Each named turn below is shown by a few rows before and after it. Which turns, in which order, take the first row of each later pair to the second? The first pair is answered.
turn P:
[ -4 -43  12 -30   5   7   7 -16  19   3 -12 -29 -29 -24 -26] -> [-18 -51  19 -33  -4   5  -4  -7  -5   0 -24 -29   6 -32  -2]
[ 11  20  19  24  26   3  36 -11 -35 -16 -28  -3   6 -17  -4] -> [ 15  25  13  24  24   5  36  -9 -29 -15 -25  -1  -1 -14  -6]
[ 31  37   9  25   8 -37   3   0  -4 -25 -13 -35  -5 -55 -15] -> [ 30  26   9  20   3 -43  14  -2   4 -25 -16 -30   3 -56 -18]
turn U:
[ 17  -8  -7   4   4 -16  30 -17  27   1  11  -2 -11   9 -14] -> [ 21  25  -7  30  10   1 -12   3 -23  -4  15  -6  -7  -3  13]
[ -5 -26 -16   3   7  28 -20  24   6  24   9  17 -25  22 -13] -> [ 17 -21 -10  19   4  17  12   3  26  10  15  20 -34  14 -34]
[  7 -27 -44  43 -32  11 -27   8 -55  18  19  -2  25 -17 -21] -> [-17 -67 -49   1 -43   0  -6   4 -16  28  17   4  25  -1 -32]
turn F:
[ 13   3 -12  26  19  21  -1  24 -33  15  -3  21  17  20  24] -> [ 12  -2 -28  11  29  23   4  21  -4  24  10  25 -21  40  -3]
[  7  -4  -7 -14   9  -3  60 -31  28  -9   2 -12 -14  28   1] -> [  7   6   9   2  -1  -7  48 -21 -19 -18  -8 -12  38   4  45]
[-3  1 -6 10 10 -6 -7  4 -8  2 11 -3 15 -7 11] -> [-11  -1 -13   2  14   0 -16   1  -3  11  15  -4  -3   3  -1]
turn R:
[ 16   0  18 -34  28  -7   3  16  34   3  -2  18 -43  24 -34] -> [ 28  24  18 -17  39  -1 -13  22  13  -1   3  15 -48  19 -33]
[ 40  18  18  36  30  25  21 -30 -28 -23  -8   9 -23  11  -7] -> [ 37   2  27  29  26  12  45 -41 -16 -26 -21  13   1   5   0]
[  4 -12   4 -23   4 -23  10  -8  11 -14 -26  -2  27 -15   2] -> [ -3 -21 -12 -40  10 -15   4  -4  20  -4 -19   2   8   1  -5]
[ 25  25 -18  14 -32  -4  -4  -7  14  11  -9  -4 -10 -23 -40] -> [ 25  22 -15  10 -36  -7   2  -8  15  10  -8  -3   0 -23 -35]
Now pairs of rows:
Between the rows of a pair lie 2 to 3 turns.
[-17  22   5  11   9  19 -44  19 -41  17  11  -2 -13   1  20] -> [  7  14  -3   2  12   1   6 -17  23  13  22  -4 -53  15 -40] -> U R U
[ 12  17 -15   8  15   8   4 -13  10   8  16  -1 -51  22 -27] -> [-16  -1 -21 -19  10  14 -15  -3  11  21  13   0 -47  31 -16] -> U U
[ 36  22  -5  36 -16 -34  31 -28  39   3 -15  40  10 -25 -39] -> [ -1  22   3  37 -18 -22 -20   8 -25  14 -29  46  56 -35  26] -> U R
[  7 -20  -8 -58 -28  -4  26 -14  47 -16  32   1 -31  25  -8] -> [ 58  48   6  17 -16  12  -2  -8 -31 -35  34 -10 -25 -13  18] -> U F
[ 41   6 -14  19  19   7  16   6   8   4  12   8 -20   1 -25] -> [ 11   0 -22   6  18  20 -24  36 -28  12   2   8   5   2  15] -> R U
[ 12  19 -11   5 -13  14 -16  26 -15  10 -13  24 -21   5  29] -> [ 14   8   3   5 -23  -1   8  13 -11   0 -25  30  10  -9  37] -> R R
[ 22   2  -1 -19  24 -31  51 -29  39  -3 -13  -3  17  33 -13] -> [ 27  53 -15  15  43   3 -23   8 -26  12   2 -13 -18  33  11] -> U F
[ 25  14   7  34  -9 -16  20 -15 -15 -24  -3   5  42 -35   4] -> [ 14   8   8  30 -13  -9   4  -6 -26 -16 -10   3  51 -35  22] -> R U
[-11  18   8  35   9  15 -25  22 -39  -7   2  -6  -7  -1  24] -> [-33 -43   9 -12  -6  -9  29   1  32  -4  -9   1  11  11   2] -> U F
[ 42  43  17  33  -8  -9  71 -61 -16 -47   4  -2 -12 -61 -15] -> [ -2  52  13  29  -6  23 -10 -15 -93 -28  -6   0  17 -61  58] -> R U
[ -2   2   4  36  15 -13 -22  17 -31  -4  22   3  50 -31  13] -> [  4 -17 -19   4  23 -11   4   1  43   5  44   6 -23   4 -54] -> F F
[-10 -41 -15 -44 -15 -12  21 -21  55  14   7  -2 -14  25 -29] -> [ 38  26 -24  18   7  11  -8 -15   8   2  26 -14 -62  12 -39] -> R U
[ 17 -21  18  -5 -24  -9  23 -17   4   6 -41 -17  46 -40  16] -> [ -3   6  -8 -10  -3  25 -52  19 -32  31 -18 -22   1 -12  31] -> R F P
[-10  11  -9  16  31  23 -55  10 -42  -3  19 -18 -20  -8  -5] -> [-19 -10 -18 -13  31  19 -42   3  -9   8  23 -20 -38   6 -25] -> U R
[ 16  37  -4  47  10   9  -7   9 -31 -10  11  -4  -4 -13  -9] -> [-33   5 -18   0   7  22 -37  31 -28  12   7  -1   1  11  13] -> U R
[ 25   7  21  21  -5 -11  28 -10  -5 -18  -9   0  24 -21   2] -> [-13 -27   3 -27  -5  -7  28  -9  35   4  -3   5  -1  10 -13] -> R R
[ 17 -56  18 -11   3 -44  37 -11  81 -10 -16  28 -41  13 -55] -> [ 29 -44  53  26 -17 -58  52 -13  31 -36 -41  28  40 -34 -10] -> U R R
[ 18  22  -7  -2   6  26  15   0  10 -25  22   4 -54  10 -22] -> [-15 -15 -12 -41  -7  19  20   7  33 -15  12  10 -41  22 -12] -> R U U
[-11   2 -22  -8  13  10 -19   4  13  19   9  -6 -43  19 -31] -> [-21  -4 -20 -17  14  14 -29  15   5  19   6  -3 -31  17 -18] -> R U
